Each row is where one point has got to under a steady rotation. How many steps took it there?
The counts run from 0 to 390.
[  9.5  17.0 -23.1  31.4 -11.1  28.2   1.7   8.5  25.8   1.4  10.5   5.7
   9.0   5.4   4.4  -0.1  19.2  34.9  16.9 -13.9 -10.6   0.2  12.1 -29.5
  -9.8  19.5  -4.2 -14.7  -8.6   3.6  -2.3   6.1   2.3   1.4] => 290
[  2.7   0.4 -21.5  11.3 -13.9  19.8 -25.2  14.8  36.8   2.3  13.1  -0.4
  16.2 -10.1  24.6   4.5  -2.8   9.5  -3.0   4.9 -12.2  -1.6  20.8 -25.3
  -0.4 -11.4 -20.8  19.0   6.9  12.4   9.3   2.8  -8.8   4.9] => 188
[  5.1  15.8 -15.5  10.9  22.4  15.4 -19.6  17.7  30.3 -12.6  33.3  -0.2
 -15.5 -36.2  14.9  -9.1  12.0  -3.7  15.2  -2.5   4.6  -8.4   4.6 -10.2
 -14.9 -12.5 -13.9  -1.4 -15.4   2.4   0.0   6.8  -2.1  -8.1] => 366
[-10.9  -5.5 -31.3  -0.9  -1.7   5.6 -34.6  -1.7  12.2   4.6  26.6  -4.4
  -8.1 -19.9   5.8  12.8 -21.4   4.3 -16.9  13.6  -4.6  -3.7  22.3  -6.7
   9.3  -9.1 -10.0  -4.3 -30.0   3.3 -13.5  21.5  -9.3  -9.2] => 86
[-11.4  -1.3 -12.3   9.2 -13.3  33.6  -7.2  16.7  27.3 -16.5  21.3  -2.4
  14.9 -51.2   7.9  -2.1   5.1   4.1   1.2 -12.6   2.6   0.7  -5.4  -7.4
 -10.6 -15.3 -19.0   4.7   0.7   5.2   4.2  -0.3   7.5  -5.9] => 192
[  2.7  10.8 -11.9  18.0  -2.0 -24.4 -34.0  11.4  -1.8   0.4  25.4  10.1
 -12.5 -25.8  17.8  14.5  -5.4  -7.4 -16.5 -10.6   7.8 -27.6   9.8  -9.8
 -22.9  -6.9  -1.3 -12.7  -6.7  -6.9  -5.6   7.3 -27.3   8.1] => 67
[  1.9  -0.4 -31.8  -6.4 -10.4  14.7  -4.7  13.7  25.2  -3.1  11.8  10.2
  21.1 -11.4  10.2  29.2   3.9 -15.3  22.1 -17.4  -4.6   5.8  27.7 -27.8
 -10.5   6.6 -21.6  12.8  -7.0   3.9   9.6  -0.6  -1.2  -9.6] => 350
[  1.2 -19.7 -31.1   1.2 -16.8  -2.2 -26.8   5.6   0.1  10.3  -2.5  14.6
   1.8  -0.4 -15.1   8.1  11.0 -19.4  -1.2  27.1 -10.2   8.2   5.4 -20.1
 -13.5  -2.3   5.0 -13.8  -0.5   0.6   1.8  43.0 -23.1  10.5] => 163
[-15.7  -0.4 -10.1   2.0  -9.6  23.1  -8.5  13.1  18.9 -12.5  13.2 -10.7
  19.3 -32.1  18.5  -5.0  24.4   5.4  24.4  24.0  -4.1   9.2 -22.3  11.4
 -29.7  -4.4   8.5 -18.7  -5.1  12.6  -6.0   5.5  14.0  -2.5] => 19
[-11.7 -20.6 -20.1  -5.6 -15.1  22.1  -7.7   7.0  39.4  -0.9  20.0  -2.9
  15.9 -16.3   5.0   8.9  -0.3   6.4  -1.7  15.2  -5.1  17.9  -6.5  -5.6
 -23.9   0.3   4.4  -4.1 -16.7 -12.0 -28.6   4.4  13.0 -20.3] => 374
[-26.3 -10.9 -12.5 -19.2 -16.8  -3.9 -22.4  -4.5 -14.8  -6.2  19.8  -4.6
  -3.2 -27.2   2.0  18.5   8.8  -1.9 -13.6   0.3  13.4   0.5  -9.0   6.5
 -18.4   2.2  10.2 -17.7 -17.4 -20.7 -26.9  18.4 -11.2 -13.6] => 238
[ -0.4  12.3 -14.1   7.7   6.7  -2.6 -36.2  19.1   3.7  -6.5   1.0  -3.1
  14.2 -34.3  -0.7  -1.8  28.9 -25.4  18.6  -7.7 -21.0  -4.8   7.4  -3.6
 -20.7  -7.0   0.1 -14.4   1.7  16.3  26.3  10.5   8.8   8.6] => 171
[ 12.2 -22.9 -27.1  14.5 -11.9   3.7  -2.0  22.5  22.8   5.0  11.5  20.9
   6.8 -24.1  10.9  14.9 -20.5 -14.4  -4.2  18.4  -4.5 -17.6   0.9 -18.5
 -35.2  -0.4   2.4  -8.2  -6.0   5.2 -13.6   9.6 -15.8  13.3] => 358
[ -9.3  -1.8 -28.2  16.3 -24.1  17.2 -10.2  18.2   8.9  35.0  -4.5  -2.0
  17.2  -1.3   2.0 -15.9 -10.9   0.6  -5.4  25.9 -12.9   8.4 -11.4 -12.1
 -28.8  -5.3  16.9  -0.5  10.5  15.3   0.1  15.3 -22.2  -0.6] => 24
[ -9.3  -5.1 -36.8   0.9 -10.8  -5.8 -38.1  -1.0  13.2  23.8  17.2  -5.0
   1.8  -7.8  -3.1   9.5 -33.0 -10.1 -13.1  16.9 -14.6   2.4  27.2   2.4
   1.2   0.4  -5.1  -3.1 -26.5   6.4 -13.4   8.5 -15.0 -16.9] => 85
[ -9.3  -0.4 -20.7  -2.0 -10.4  31.7 -12.2  -9.3  17.2 -35.1  32.4  -0.8
   7.2 -28.5 -11.9  -1.2   7.2   0.5  19.5 -13.8 -13.8  12.0   6.1  -3.2
   2.7  16.6 -10.8  -7.7 -20.6  -2.6  -8.9   4.0  10.5  -6.2] => 272
[ -7.4   4.4 -26.6   5.4 -17.4  -1.5 -29.7  -2.6  25.1   2.9  11.3  -4.3
  16.7  -2.0   7.6  -7.9  -4.8 -16.7  11.9  46.5 -16.7  10.3  12.6  14.2
 -10.7  -1.3   0.0 -11.8 -10.5  25.3   0.8  12.4  -8.8 -13.9] => 5
[ -4.8  28.7 -20.3  29.6 -12.3  -2.9 -14.6   9.0 -17.4  12.0   0.5   9.3
  -4.7 -11.0 -22.3  -0.2  20.1 -14.7   1.6 -25.2   3.2  -8.5  13.4 -15.4
 -15.0  -2.5  -0.2 -19.7  -2.6   3.0  21.4  23.9 -19.0  -2.5] => 149
[ -7.9  -2.0 -28.1  -3.4   0.5  -4.4 -13.0   7.7 -29.6   7.9  13.1   8.0
 -13.5 -22.3  10.3  15.2  -1.0   2.3 -11.8  -6.5  10.3 -17.2  -6.9 -10.0
 -20.3   5.7  14.2 -24.0 -17.0  -7.2 -19.0  27.8 -27.8  13.9] => 241
[-17.1  10.5   5.1  -0.9 -22.8  -2.3 -30.8  -4.0   6.5 -15.7  25.3  -5.2
   4.1 -35.9   6.1   7.3  29.4  -5.7  -6.5 -21.4  16.1   0.8   0.4  -9.2
 -22.6 -11.7  -2.7   7.1   8.7 -21.8  -1.4  -3.9  -7.9 -14.9] => 53
[-11.3  22.1   9.0  21.4 -20.5   4.4 -18.2  10.3   0.7  -7.5   2.3  -7.9
   9.0 -20.3  -2.3  -4.1  51.7  14.8   0.5 -12.4   2.4  -1.4 -11.4  -7.5
 -21.7  -1.6  13.3 -27.5  11.4  -1.3   5.4   9.8   1.3   3.4] => 310
[  0.2  14.8 -16.6  20.9  -8.8  18.4 -11.1  11.1  21.2  27.6   5.9   0.3
   3.0  -4.6 -12.1 -21.7   4.9  -1.5  -0.9 -21.8  -6.1  14.1   5.8 -32.5
 -31.1  -3.4   6.3  16.2   9.0 -13.9   5.8   1.3 -17.0 -19.1] => 209
[-10.4  13.8   0.3  23.7 -12.6  29.7 -17.2  -0.4   6.6 -20.7  22.7 -12.6
  12.3 -34.9   0.3 -15.9  15.9  28.0  -0.8 -21.6 -14.6  -6.2  -9.1  -6.7
 -15.4   7.7   7.1 -16.8  -1.1   0.9  -5.7  -3.5   6.2  10.5] => 113
[-11.1  -6.5 -24.6   6.6  -8.2  28.4  -7.1  10.8  -4.4  -7.9  20.0  -4.7
   4.6 -37.7   5.7  -1.6 -30.1  16.7  -6.1   8.5 -12.0 -13.3 -13.3   8.7
 -11.2   3.3   8.0 -24.5 -20.1  13.3 -18.3  11.8  -5.5   7.6] => 101
[-13.0 -25.4 -28.6 -21.3 -26.8  24.0 -13.7   6.0  15.3  -7.4  12.6   0.9
  24.8 -24.3  -2.9   8.6   3.9 -24.1  11.0  25.2 -12.3  21.6  -1.9   0.1
 -10.3   0.7  -3.8  -0.1  -3.8   9.1  -3.0  19.3   3.8  -8.4] => 178
[ -9.3   3.6 -20.3  13.1 -24.9  -9.0  -9.7   2.0   1.7  37.9   3.6   3.8
   7.4   5.0   9.2   5.3 -15.2   6.6 -16.7   6.1   6.9  -0.6  -0.2 -10.0
 -38.5   3.4  18.1  -0.4  -0.5  -9.6 -15.5   3.3 -29.3 -16.8] => 221
[-10.0  13.4  -5.9   7.2 -13.8  16.7 -14.8  17.6   8.1  16.3  -8.1  -9.3
  28.2 -10.7  11.2  -6.6  29.3   4.2   7.2 -14.2 -12.2   7.4 -10.2 -23.8
 -42.5   1.5  15.3   5.4  24.6  -5.6   6.9 -14.2  -7.6   1.6] => 35
[ -3.0 -15.0 -13.9  -4.0  -8.9  10.7 -22.9   9.7 -11.0 -13.9  11.1   5.1
   6.5 -37.5 -12.7  20.8  13.5   0.0  -8.1 -31.0 -20.5  -7.7  -2.8 -18.9
 -16.0   9.4  11.2 -23.1 -10.5 -19.2  -9.3  11.8   8.1  15.0] => 253
[-15.5  32.0  -8.9  13.6  -7.3  21.3 -32.4  -7.5   5.3  -4.2  17.3 -23.7
  13.8 -24.4   5.7 -24.7   3.1  15.4   8.3 -16.8 -22.9  -0.5   7.0   8.5
  -1.1   5.4  -0.2  -3.1  -6.6  13.7  11.1 -11.8   2.1  -8.7] => 111
[ 13.1   7.4 -19.9  24.5  -7.1   5.6 -38.6  -1.6  -0.8   5.8  11.6   3.1
   4.7 -12.8 -14.7  -8.1 -18.5  -7.7 -10.6 -14.8 -40.4 -11.7  20.7 -20.0
  -6.9   9.8   5.8  -4.1  -2.4   4.8   9.7   1.1 -15.7  14.7] => 266
[-16.9 -19.1 -18.0  -7.5 -13.8  24.7 -24.7  -3.1  20.7 -18.7  23.1 -14.9
  21.1 -26.4   8.6   7.5  -4.0  17.7  -2.5  12.9 -20.2   7.2  -2.9   7.3
  -5.1   8.4   6.8 -15.9 -19.9  -2.4 -26.2   1.7  19.8  -6.3] => 98
[ -8.2  20.5  -9.7   8.5 -11.5  -9.5 -29.9   6.1 -27.9   9.7   5.7   1.3
   0.5  -5.0  11.5  -9.7  30.1 -12.9   8.3  17.3   0.1  -6.6  -5.7  -3.9
 -25.3  -1.8  18.5 -13.9  12.9  10.7  15.7  23.3 -35.4  14.3] => 322
[ -9.5  -6.2 -37.0 -17.6 -10.7   6.2 -17.4 -11.5 -16.3  -4.3  22.7   1.0
  16.7  -7.6  14.2  22.4 -26.3  -7.0  16.9   9.8 -17.0   1.0  19.0   4.9
   3.1  22.1  -0.3  -5.7 -29.0   7.9  -9.3   4.3 -12.9  -5.5] => 259
[-16.2  30.2   0.3  28.0 -20.0   4.3 -13.8  12.8   2.2  -4.9   8.7 -11.7
   7.1 -23.0  13.3   4.3  39.4  30.6   0.2 -15.4  11.2  -9.7  -7.0  -2.4
 -13.6  -6.3  -1.9 -27.4   4.8   9.5   9.3  10.9   1.1  -1.0] => 309
[  1.0  13.9 -34.2  16.8  -2.5  28.1  -6.7  23.7  25.3  29.0  -7.0  -0.7
  14.5  -5.8 -15.5  -5.5  11.3  -1.2  13.1  -7.2 -15.4  11.9  13.6 -27.0
 -12.3  -0.4  -3.3   0.6  -3.8  15.8  21.1  14.6   2.1 -12.8] => 13
